In the rows, zero is written as 128.
Each path below is one point turned by a fixed rotation once a step. After each direction that follows a path, write how fast that rotation turns it, in degrees a step (0 if it stays still).
Each turn is a multiple of 5 degrees from 10 to 175, or 0.
Each row of a path follows its step; steps can be skipped.
path 1
step 0: [120 126 133 120 123 122 135 135 124 123 125 123 124 130 136 130 128 125
 135 119 134 121 123 124 131 126 131 128 139 136]
step 1: [133 124 130 135 128 119 131 125 130 128 124 123 126 146 125 129 132 127
 129 130 130 130 125 128 141 125 124 135 129 139]
step 2: [124 126 130 130 126 133 131 127 131 141 125 125 133 123 125 131 127 139
 134 131 130 124 129 120 138 115 127 133 118 132]
step 3: [121 126 117 129 128 127 134 135 130 132 125 133 141 123 125 134 127 118
 127 128 128 125 130 137 127 118 116 133 128 129]
step 4: [131 132 129 124 133 140 128 124 138 126 131 128 125 123 131 130 135 124
 137 134 130 131 120 145 131 125 121 129 130 128]
step 5: [128 136 126 132 129 129 130 122 133 118 138 117 131 119 127 125 132 132
 117 134 136 120 128 130 126 128 129 134 128 124]
step 6: [132 137 134 127 130 128 129 130 118 126 124 122 134 123 138 124 127 129
 124 139 117 134 133 126 119 131 124 138 130 127]
step 7: [136 132 127 123 124 127 135 135 126 123 124 126 115 120 123 126 128 133
 133 119 126 134 137 127 126 131 122 133 134 119]
step 8: [130 130 137 137 125 125 129 128 118 128 126 132 116 126 129 131 131 123
 129 121 126 112 122 125 128 136 126 132 134 128]
step 9: [132 131 131 136 131 119 115 127 125 126 116 129 125 134 129 120 138 131
 127 120 129 128 124 125 131 121 126 129 118 129]
step 10: [118 132 130 126 133 127 129 123 129 131 121 125 138 125 123 134 132 128
 135 116 121 128 132 118 136 132 126 124 120 126]
Directions:
[126 126 125 128 129 129 129 130 130 126 128 125 127 125 129 129 128 134
 129 124 129 126 129 128 129 128 130 127 127 127]	145
[125 133 125 126 132 129 124 127 129 127 128 128 130 127 128 129 129 125
 128 130 129 127 128 130 128 129 128 124 126 126]	55
path 2
step 0: [121 113 125 136 129 126 127 125 132 127 132 134 122 134 121 125 116 131
 118 136 124 133 127 116 133 129 128 120 126 129]
step 1: [127 126 125 142 128 137 136 125 125 126 132 127 110 131 127 128 126 131
 121 132 131 138 127 124 130 120 121 121 132 123]
step 2: [135 133 129 141 143 130 126 119 134 124 127 127 117 127 138 126 125 134
 119 127 127 133 125 129 126 125 131 127 123 121]
step 3: [132 133 125 136 123 131 127 122 138 131 126 123 125 135 142 127 124 134
 123 134 133 125 121 138 137 133 131 131 130 119]
step 4: [129 124 125 140 126 118 121 124 140 133 125 134 128 125 129 129 118 128
 126 134 133 125 133 130 131 139 130 135 139 120]
step 5: [135 129 127 140 117 126 128 132 128 136 138 139 127 130 121 127 115 133
 122 135 125 130 126 128 126 127 128 137 137 129]
step 6: [132 126 134 135 129 134 117 127 128 133 139 140 125 121 124 129 122 135
 128 129 141 139 127 129 122 118 129 127 129 126]
step 7: [127 130 133 138 130 133 120 125 126 130 138 133 135 133 135 121 131 134
 119 128 137 126 118 123 127 116 136 121 131 124]
step 8: [121 134 123 131 128 128 121 119 135 135 121 138 126 134 136 129 133 131
 123 123 139 129 118 122 129 127 126 120 139 128]
step 9: [124 131 116 138 122 120 120 118 130 125 126 139 129 133 128 138 130 129
 121 125 118 133 122 128 132 130 136 124 134 128]
step 10: [127 135 114 143 125 132 129 125 129 130 132 141 125 127 122 136 124 128
 136 126 130 134 128 134 140 127 128 128 124 130]
Directions:
[128 129 124 129 127 126 131 129 131 124 125 128 128 128 134 131 130 129
 126 126 129 128 128 129 126 126 129 128 128 128]	60
[127 128 131 128 129 130 129 125 126 129 129 127 125 127 132 127 130 126
 128 128 128 126 125 126 123 127 128 125 127 126]	65
path 3
step 0: [121 138 128 130 131 133 118 125 137 122 133 119 125 128 127 128 130 121
 135 140 121 131 124 130 122 119 130 128 130 125]
step 1: [139 115 129 116 133 128 130 126 129 133 131 124 129 121 135 125 131 120
 130 139 126 128 138 128 122 130 130 121 128 129]
step 2: [128 128 116 123 123 125 121 129 133 122 130 124 121 131 129 120 132 135
 128 137 124 137 123 127 118 128 122 140 133 128]
step 3: [131 132 131 126 139 132 130 133 125 127 129 124 126 116 136 118 123 118
 127 135 129 139 125 138 129 130 127 123 128 131]
step 4: [129 129 121 119 127 123 122 126 128 126 131 141 124 120 135 127 139 135
 133 137 120 129 133 128 132 129 129 138 130 132]
step 5: [129 130 129 128 127 122 136 128 127 115 129 129 123 130 136 127 124 123
 120 137 133 144 129 132 132 119 122 127 127 122]
step 6: [126 143 131 123 127 132 128 130 135 126 120 132 126 121 137 123 129 125
 135 138 125 118 136 133 128 126 134 134 130 128]
step 7: [131 123 126 123 129 125 126 125 129 124 134 130 126 133 139 143 137 121
 131 137 134 133 128 136 121 125 127 128 126 117]
step 8: [125 126 136 127 128 131 131 130 140 122 119 122 122 129 131 122 127 130
 133 148 124 129 125 119 124 123 132 129 128 128]
step 9: [133 135 125 119 132 124 124 126 126 131 136 123 133 125 131 124 136 118
 127 138 126 124 128 134 114 127 121 123 124 126]
step 10: [126 114 122 122 128 130 129 134 135 127 129 125 125 120 127 123 133 128
 133 135 124 140 127 128 124 124 136 134 137 122]
Directions:
[129 129 126 125 128 127 127 132 128 127 131 131 128 126 129 124 127 128
 127 125 129 130 126 126 133 129 128 128 128 128]	45
[130 129 127 131 128 128 128 128 131 129 125 131 127 133 127 126 128 128
 128 129 129 134 126 126 128 127 127 126 131 127]	130
path 4
step 0: [125 121 129 120 130 122 133 127 128 139 127 115 125 125 125 126 126 131
 127 126 124 126 124 133 124 120 128 130 123 127]
step 1: [131 126 124 136 131 135 133 128 131 128 132 128 120 128 127 127 122 135
 134 126 126 130 122 128 130 122 132 135 119 118]
step 2: [129 139 129 130 129 134 125 125 132 124 128 131 124 126 128 120 129 138
 121 119 127 124 127 133 123 132 126 124 124 123]
step 3: [123 128 134 128 129 125 120 129 125 125 129 128 132 125 119 128 133 135
 131 132 126 132 134 130 131 133 126 118 122 120]
step 4: [127 127 128 128 132 128 131 126 127 129 127 128 121 140 124 122 136 128
 128 138 128 134 139 127 128 136 130 131 126 131]
step 5: [138 122 123 128 137 133 126 129 127 130 128 124 133 135 123 131 127 131
 122 132 132 121 130 131 130 129 126 126 126 139]
step 6: [130 123 126 128 133 129 116 131 129 130 125 130 128 123 126 128 131 124
 127 125 132 135 126 123 124 122 119 137 121 135]
step 7: [133 127 123 127 129 120 128 143 133 129 128 133 123 123 132 122 130 129
 127 129 122 128 130 135 130 123 123 133 131 126]
step 8: [128 122 123 131 124 133 128 124 128 123 134 132 131 123 126 126 136 129
 136 122 117 121 129 136 130 131 128 133 133 128]
step 9: [126 129 125 123 126 122 132 120 137 126 122 131 128 120 124 137 131 131
 131 123 128 127 136 134 121 129 135 127 124 131]
step 10: [126 131 134 123 131 131 126 122 129 134 118 125 122 126 127 137 124 133
 133 136 125 131 128 135 136 128 129 131 130 127]
Directions:
[125 130 128 128 128 126 122 126 129 130 128 129 132 128 130 131 128 130
 127 125 128 127 129 127 125 126 128 126 125 130]	110
path 5
step 0: [125 130 124 128 139 118 124 135 132 127 122 126 121 129 117 133 134 126
 134 123 130 129 136 127 134 126 127 127 130 130]
step 1: [130 122 131 132 127 134 122 125 129 122 123 133 125 122 121 122 139 128
 126 125 136 119 130 129 121 133 128 124 125 126]
step 2: [138 133 133 116 141 137 127 122 123 133 126 128 132 127 133 129 130 126
 129 125 125 124 126 123 129 130 125 129 123 127]
step 3: [133 126 133 129 130 127 133 122 131 130 129 121 126 128 123 132 131 133
 136 127 129 134 128 138 141 123 129 123 122 123]
step 4: [129 130 136 133 124 123 124 133 119 128 127 136 124 122 122 133 125 131
 125 134 124 121 126 133 129 133 125 121 131 119]
step 5: [131 123 139 126 131 118 126 121 128 134 126 133 136 119 129 124 123 124
 124 122 130 131 127 123 127 124 121 132 133 130]
step 6: [134 126 119 123 127 132 130 121 137 132 127 127 129 115 128 134 128 140
 127 131 129 130 130 131 129 123 131 132 135 129]
step 7: [132 133 126 137 134 126 132 134 132 125 132 134 122 128 122 130 123 135
 137 123 125 122 124 126 131 138 126 134 134 128]
step 8: [131 126 130 133 127 123 126 132 126 131 124 124 127 124 124 130 136 125
 121 117 134 137 131 119 130 139 126 126 127 132]
step 9: [132 137 128 116 126 129 125 124 133 129 129 135 128 127 129 127 141 129
 127 133 138 125 126 132 129 132 124 128 129 133]
step 10: [133 135 135 131 132 136 133 123 121 127 130 137 128 134 123 127 129 134
 132 125 130 128 131 126 136 122 137 133 127 129]
Directions:
[125 130 128 127 129 130 128 129 127 127 129 129 126 124 129 126 129 131
 127 132 127 126 124 131 125 131 127 127 128 128]	140
[126 125 128 126 129 125 127 129 129 126 128 130 128 126 128 128 124 131
 129 127 126 129 131 128 124 125 130 127 131 130]	55
path 6
step 0: [137 127 129 123 128 137 127 117 128 138 130 117 132 129 128 131 134 132
 127 126 126 131 129 130 126 129 131 112 129 127]
step 1: [129 131 132 128 123 139 128 121 131 131 132 132 127 126 123 132 134 138
 125 135 121 125 126 120 125 118 123 120 119 129]
step 2: [120 124 140 128 125 135 133 126 128 132 133 132 116 124 123 132 131 127
 123 130 126 123 129 126 136 134 116 124 128 126]
step 3: [133 121 137 129 119 132 132 124 131 129 126 120 126 124 131 131 129 129
 129 123 127 136 126 135 129 135 116 120 138 130]
step 4: [133 123 125 127 123 130 131 119 128 122 129 121 130 120 131 127 123 134
 124 129 123 132 128 127 124 119 123 111 126 123]
step 5: [126 122 130 128 135 136 132 120 127 128 137 127 124 127 126 127 131 135
 124 132 128 121 123 125 141 123 130 117 122 123]
step 6: [130 123 141 133 123 144 131 122 125 133 133 135 129 134 130 132 134 132
 125 129 126 125 127 134 132 135 126 126 131 129]
step 7: [129 128 131 127 121 138 130 116 122 134 125 127 126 124 126 132 128 122
 125 131 125 132 132 127 115 135 119 118 130 128]
step 8: [127 129 124 126 129 131 128 120 139 130 125 122 120 124 125 131 132 130
 124 133 129 133 125 122 132 122 116 115 129 128]
step 9: [127 124 137 130 125 136 134 135 134 122 132 130 125 128 130 133 130 139
 123 127 123 128 130 126 138 123 123 118 130 122]
step 10: [133 119 135 131 125 133 133 125 114 129 132 123 125 123 127 130 130 133
 131 124 122 123 130 132 131 137 126 117 132 122]
Directions:
[127 127 128 129 126 130 127 127 128 132 129 129 128 126 131 128 131 128
 129 131 128 125 129 128 126 131 130 130 123 131]	70
[127 130 133 131 128 128 132 129 127 128 128 129 125 128 129 125 131 128
 128 129 128 131 129 131 131 129 130 131 128 124]	100
path 7
step 0: [124 131 125 115 121 119 124 128 127 128 133 126 131 125 133 121 127 127
 133 119 126 137 122 122 135 126 134 128 129 129]
step 1: [130 121 122 122 130 122 124 131 125 134 131 125 138 135 134 123 129 125
 127 120 131 122 120 130 134 121 126 128 122 137]
step 2: [126 116 136 129 132 133 128 133 124 129 122 137 136 131 129 120 125 129
 129 125 134 121 133 124 132 121 129 136 125 131]
step 3: [119 126 135 127 124 130 117 125 127 130 117 131 126 130 128 131 128 137
 128 124 134 125 130 120 127 124 131 136 138 130]
step 4: [125 131 129 124 132 129 121 126 128 134 121 128 122 135 142 135 129 127
 126 131 132 135 127 130 127 122 129 122 139 133]
step 5: [125 130 135 125 132 130 132 138 120 131 125 120 124 123 139 127 127 125
 130 133 135 133 123 130 137 125 121 124 127 128]
step 6: [126 124 140 123 124 125 131 132 127 133 127 123 125 127 125 130 139 120
 127 124 135 126 122 129 140 133 128 133 127 122]
step 7: [128 119 131 116 126 124 131 124 124 130 121 134 126 131 125 123 140 128
 123 123 121 134 126 134 135 131 134 128 131 129]
step 8: [130 125 129 120 130 126 129 137 119 129 121 131 131 126 126 128 128 135
 122 116 120 133 121 132 119 122 124 129 131 133]
step 9: [131 125 134 125 133 134 129 130 124 130 125 133 125 133 127 132 123 121
 125 124 130 125 115 118 119 122 119 132 127 129]
step 10: [130 126 134 130 130 130 130 119 129 128 124 132 120 126 135 119 133 131
 127 135 129 122 117 117 127 123 127 133 132 124]
Directions:
[128 126 125 131 127 129 126 129 132 125 127 130 130 128 131 127 127 129
 126 129 128 125 127 124 128 125 128 128 130 129]	45
[126 131 127 128 129 128 124 129 124 127 130 129 129 128 133 130 127 128
 126 125 124 128 127 130 127 129 129 125 128 128]	95
path 8
step 0: [123 133 124 129 132 118 135 132 138 136 118 120 132 120 123 128 125 131
 135 123 137 127 134 127 127 126 132 130 128 126]
step 1: [134 131 128 124 136 120 126 127 124 130 122 128 139 134 137 130 116 124
 131 129 130 129 131 124 138 118 130 133 124 134]
step 2: [129 136 119 134 124 128 131 133 126 136 121 126 128 133 120 122 121 134
 126 127 129 128 120 130 131 130 136 134 118 136]
step 3: [131 129 123 126 125 129 129 136 135 131 126 125 133 133 133 133 120 122
 131 126 121 128 143 139 128 131 131 133 118 126]
step 4: [124 133 129 125 128 125 121 137 130 131 118 133 122 120 132 124 118 127
 138 130 133 128 125 128 133 129 136 124 119 122]
step 5: [120 139 120 126 129 123 134 128 134 128 127 120 136 130 128 126 123 128
 136 122 128 133 134 121 130 118 132 138 127 121]
step 6: [132 135 119 130 140 119 123 132 122 126 121 133 129 134 136 127 124 123
 129 124 130 128 125 127 134 133 129 137 120 134]
step 7: [125 137 118 140 117 128 130 134 127 131 129 130 133 128 129 124 121 134
 121 126 127 134 134 129 131 129 137 127 119 129]
step 8: [126 135 130 129 129 129 127 137 130 122 123 131 131 132 127 129 131 116
 141 130 128 126 140 137 131 131 136 130 119 128]
step 9: [117 134 121 123 123 123 116 134 127 130 118 127 135 128 129 127 125 130
 134 122 134 132 126 125 128 126 131 121 124 121]
step 10: [123 131 116 131 134 126 126 131 128 121 135 123 130 136 128 124 126 129
 140 128 125 129 133 119 137 122 128 135 122 129]
Directions:
[130 129 129 128 132 131 126 128 127 127 130 130 126 127 130 127 128 123
 132 129 127 125 128 128 130 127 128 128 127 133]	160
path 9
step 0: [123 121 135 130 137 127 128 122 126 134 135 126 122 125 123 130 120 122
 128 126 123 130 124 127 130 137 118 130 116 134]
step 1: [126 122 129 125 120 129 125 137 128 127 131 135 114 126 128 129 130 126
 119 129 132 132 126 130 139 121 138 132 138 129]
step 2: [132 140 127 131 134 114 129 125 123 136 132 130 139 126 124 123 131 128
 122 134 127 126 126 130 131 134 135 126 119 128]
step 3: [129 123 138 118 127 129 131 129 130 129 128 133 118 131 136 134 126 126
 130 126 131 134 143 122 125 134 130 133 120 135]
step 4: [127 130 125 122 127 121 125 125 132 131 135 124 129 129 123 123 125 127
 123 128 114 125 123 131 139 123 126 136 138 138]
step 5: [135 134 130 131 127 136 131 125 128 134 129 132 132 127 139 135 138 125
 123 136 132 128 133 130 139 136 131 128 126 119]
step 6: [123 129 133 116 129 124 137 126 131 121 127 121 132 123 114 134 124 122
 125 120 126 130 133 125 129 130 132 127 120 133]
step 7: [130 126 121 124 134 136 129 134 131 125 133 139 122 127 135 121 129 120
 127 133 123 130 124 135 128 136 124 137 135 134]
step 8: [129 144 128 127 122 118 138 123 130 128 135 127 126 126 125 129 129 127
 129 133 130 126 133 121 134 126 132 122 137 118]
step 9: [124 121 137 127 138 133 137 119 118 129 126 130 127 127 128 128 120 127
 125 126 124 121 132 134 128 140 129 132 121 128]
step 10: [121 126 128 119 129 124 132 133 142 126 130 131 113 128 128 128 131 124
 124 129 131 130 120 132 135 116 124 130 128 128]
Directions:
[128 127 131 127 124 128 130 128 129 127 132 127 130 131 124 125 129 128
 128 128 130 129 129 127 127 124 129 131 128 126]	160
[126 127 122 125 126 130 125 129 127 130 131 129 126 130 128 127 127 125
 127 127 126 126 127 127 128 126 128 128 128 127]	115
[128 130 128 127 127 130 132 128 124 127 127 126 128 129 129 129 128 128
 129 126 129 125 127 125 127 129 128 130 121 130]	115
path 10
step 0: [125 134 122 127 133 124 130 123 128 128 132 127 128 126 136 131 127 130
 143 128 128 121 129 122 134 118 115 137 127 126]
step 1: [127 132 131 120 120 129 125 123 122 125 122 123 126 130 120 122 124 124
 134 122 128 130 132 125 125 124 126 126 116 112]
step 2: [131 125 123 121 142 131 133 127 128 125 121 130 133 126 135 131 133 126
 138 117 133 130 126 124 134 118 130 132 128 125]
step 3: [132 135 127 128 139 128 128 133 123 126 133 127 129 131 120 116 126 119
 129 123 128 132 130 131 126 128 127 116 117 120]
step 4: [129 120 128 120 139 137 133 132 126 140 128 130 130 130 131 129 126 114
 126 122 132 127 121 124 130 124 121 134 133 128]
step 5: [130 122 125 132 128 119 128 141 129 135 128 127 130 134 127 128 134 120
 122 131 129 125 132 128 127 126 126 117 116 119]
step 6: [121 130 124 124 131 126 129 124 136 134 136 141 131 136 132 129 126 117
 130 133 126 122 122 124 134 124 122 137 130 127]
step 7: [121 129 135 133 121 124 122 128 125 131 130 122 130 132 127 134 127 120
 129 129 128 123 143 127 128 124 123 131 118 116]
step 8: [129 131 119 114 126 122 134 121 132 123 124 131 134 134 133 135 122 126
 136 130 130 129 132 122 135 120 122 134 125 129]
step 9: [130 135 129 126 131 121 120 126 125 126 128 123 123 124 126 119 133 127
 139 119 128 127 136 133 132 130 122 133 116 118]
step 10: [130 126 129 117 136 137 134 124 127 126 115 131 135 127 125 132 122 117
 140 122 124 133 124 126 128 126 127 128 125 126]
Directions:
[129 130 126 127 125 132 127 128 128 128 128 128 128 126 129 128 127 131
 132 127 126 132 130 131 132 125 128 128 127 126]	45
[132 127 132 127 128 127 131 124 126 126 129 127 127 127 126 126 130 128
 131 124 126 128 128 127 128 126 129 127 128 131]	45
path 11
step 0: [122 129 127 126 125 131 112 131 131 123 123 123 128 124 125 116 122 127
 127 130 129 122 126 126 124 122 131 131 122 137]
step 1: [128 131 126 132 123 131 114 127 126 122 132 131 131 132 124 129 131 140
 128 140 127 132 121 130 129 135 131 127 126 133]
step 2: [126 134 122 126 137 132 125 134 115 130 128 125 129 128 129 137 126 135
 128 129 118 133 121 128 128 125 129 119 132 130]
step 3: [139 135 135 128 131 127 127 124 124 133 122 129 126 124 125 133 122 131
 130 117 124 132 120 129 130 123 131 123 118 130]
step 4: [132 127 125 132 135 124 120 125 132 129 127 143 124 129 123 126 118 123
 132 125 123 133 132 131 130 121 135 133 126 125]
step 5: [130 140 128 128 133 124 123 124 124 120 126 136 136 132 123 124 129 124
 122 132 132 121 127 131 129 119 127 134 135 125]
step 6: [128 127 131 128 127 131 126 133 127 126 127 133 135 130 138 128 126 133
 119 135 126 115 123 136 122 119 129 128 122 131]
step 7: [134 132 132 124 130 127 119 131 126 133 125 128 127 129 135 134 137 128
 129 139 120 131 127 125 121 129 129 136 119 133]
step 8: [137 129 123 121 126 134 120 134 125 124 130 129 119 127 126 133 132 131
 126 126 120 131 126 117 131 123 130 128 127 118]
step 9: [138 133 127 118 134 130 122 121 125 122 134 129 125 134 131 131 116 126
 129 126 132 126 130 127 132 130 123 119 123 123]
step 10: [136 130 126 129 135 116 125 136 127 128 133 126 130 129 127 118 114 129
 127 127 129 128 126 131 119 130 125 130 125 125]
Directions:
[129 127 130 129 125 132 130 124 128 125 128 128 127 128 128 126 128 128
 126 126 127 125 128 129 130 127 129 125 123 129]	130
[128 128 128 125 131 133 129 125 127 127 127 126 129 127 131 128 128 131
 129 125 131 127 126 128 128 125 128 130 132 126]	115
[128 125 128 128 127 130 124 126 129 126 128 129 127 128 125 127 130 127
 127 128 129 133 129 126 128 127 132 132 129 128]	100
